In the rows, zero is written as 128.
The rows of Z fall into 3 groups and each row is roughly a mix of its group's hidden directions.
Z (66 x 16):
[[117 147 104 115 171 102 127 101 150  95 140 122 126  88  91 120]
 [133 137 153 134 173  95 120  96 137 151 112 135 172 112  94 122]
 [158 160  79  96 144 122 125 107 145 109 115 149 104 123 109  99]
 [113 137 127 103 106 175 117 182 126 111 118 136 103 147 160 117]
 [155 124 100 106 146 168 150 127 154 116 100 145 100 165 155 138]
 [157 135 134 127 106 156 144 109 157 116 157 174 107 164 146 108]
 [169 133  78 118 115 127 136 125 153  94 114 121  92 103 131 101]
 [155 104  89 138  90 138 136 150 143 101 109 104  96 102 149 114]
 [125 134 156 108 131 177 117 135 114 157 133 155 129 184 152 125]
 [136 118 146 160 141  74 133 108 138 143 108 121 167  94 100 132]
 [ 86  86 132 162  80 110 110 152 116 131 142 111 110 124 136 126]
 [105 120 147 140 174  79 121 118 131 138 107  99 152  99 107 145]
 [100 134 124 109 107 169 125 173 139  93 139 141  94 145 155 123]
 [137 159 176 128 166 101 139  93 135 130 162 126 157 115 115 134]
 [124 124  68 118 103 115 108 130 136 110 118 143  80 129 116  94]
 [116 108 106 125 166 113  99 114 134 123 116  82 124  81 107 108]
 [ 99  80 114 147  91 145 123 157 129 128 118 125  93 157 156 137]
 [135 139 104 118 163 128 131  97 169  88 143 131 122  90 101 105]
 [124 156 103 100 182 117 119  96 141 107 137 125 127 101  92 115]
 [112 151 119  96 177 149 123  90 138 115 167 148 115 147 111 124]
 [147  93 119 143  81 155 111 118 124 147 145 133  96 156 152  96]
 [114 158 165 108 145 127 138 166 103 145 101 130 149 154 148 167]
 [145  96 140 178 100  84 149 108 123 150 128 115 148 117 124 149]
 [149 112 111 111 116 177 103 123 134 130 138 122  87 145 155  84]
 [163 145  92 108 145 123 141 100 166  97 127 142  85 131 132 107]
 [126 138 153 106 118 169 108 177 117 146  93 141 134 153 155 113]
 [142  98 152 177 108  86 146 105 125 157 127 123 157 125 123 148]
 [107  96 139 166  84  94 120 137 130 115 156  99 109  99 134 118]
 [132  88 128 155  72 133 114 134 100 164 132 123 115 155 148 121]
 [146 123 152 129  95 157 130 134 124 150 136 154 109 184 167 121]
 [119 127 121 131 133  91 127  94 162 104 162 143  75 144 129 110]
 [131  87 168 160 135  98 114  95 144 165 128 125 120 154 143 115]
 [ 67 105 122 141 100 109  93 142 105 146 138 144 113 151 113 122]
 [149 111 145 139 110 149 134 107  99 175 143 137 133 180 150 144]
 [148 155 112  91 153 171 129 121 159  93 140 143 104 128 135 100]
 [126 142 154 112 159 164 134 136 106 159 108 140 176 152 128 157]
 [108 139 150 127 186  86 130 121 139 126 108 109 154 102 107 148]
 [133  85 133 136 108 145  93 129 111 166 121 102 100 152 158 101]
 [150 141 131 106 103 179 129 142 127 128 138 153 103 171 164 114]
 [139 126 176 156 121 108 142 127 126 125 154  89 159  83 133 137]
 [125 110 144 163  72 109 142 138 100 158 132 145 141 157 136 152]
 [106 162 122  82 178 157 110 124 143 107 139 147 118 134 115 109]
 [157 110 120 150 100 113 145 129 155  93 140  94  99  89 149 115]
 [116 102 182 173 110 103 139 132 141 149 122 147 162 138 131 142]
 [142  96 155 159  90 124 127 111 130 161 142 148 114 173 153 119]
 [159 162 160 113 167 144 146 118 121 140 122 123 181 113 122 145]
 [155 113 158 148 106 121 123 142 104 179  88 123 161 139 142 130]
 [121 147 114 135 153  96 150 108 153  93 137 137 151  86  87 139]
 [164 111 135 148 116 123 158 121 164  94 142  96 101 103 161 128]
 [134  99 139 178 112  76 150 100 136 135 137 119 147 109 113 148]
 [150 130 130  99 136 179 110 128 141 128 132 131  91 158 163  93]
 [119 106 189 162 123 122 145 132 128 134 155  98 151 118 151 155]
 [138 158 137  89 126 178 129 162 114 128 120 139 115 164 163 130]
 [141 115 160 141 131 138 132  94 110 177 144 147 148 177 136 142]
 [151 132 118 136 162  87 128  81 123 147 121 113 155 100  92 128]
 [143  88 121 140  89 153 103 123 118 154 137 119  95 154 155  95]
 [109 143 137 105 119 155 110 193 138 106  93 135 122 120 146 108]
 [150 110 122 136  75 162 125 127 123 140 147 149 101 166 155 106]
 [135 134 134 148 145  96 153  86 172 103 151 157 139 113 100 127]
 [131 123 143 125 135 157 133  90 113 157 167 150 125 185 139 142]
 [105 125 170 126 120 167 125 145 132 140 141 164 129 181 153 132]
 [ 72 115 107 129 109 108  91 133 111 142 135 155 103 158 107 114]
 [136 110 179 156 120 138 149 144 122 134 137  90 164 105 151 155]
 [110  83 159 166  94 134 136 154 124 131 137  96 130 123 159 150]
 [115 135  96 128 134  98 133 135 152  79 128 109 113  74 106 122]
 [111 149 118  96 161 149 116 122 113 153 109 170 140 174 111 135]]
Here is one row of each group, with its name. Which group are the others in?
[131 135 145 141 134  80 134  91 158 103 174 123  99 114 125 112] : G
[139 137 114 131 168  86 128  85 135 127 127 115 147  90  88 125] : F
[128 115 109 148  55 138 135 152  89 143 136 138 130 142 133 141] : L

[138 108 140 146  73 135 130 179 113 140  96 118 128 133 161 131] : F
[126 124 163 139 157 126 132  79 129 161 154 154 153 164 117 139] : F
[115 129 168 123 157 160 138 133 113 158 120 139 165 165 139 165] : G
[151 136 128  97 129 182 116 132 139 124 134 139  94 160 162  98] : L
[113 161 137  82 162 166 101 156 133 123 107 145 130 137 130 102] : F
[144 122 165 135 111 139 116 158 109 173  84 133 158 148 148 123] : F
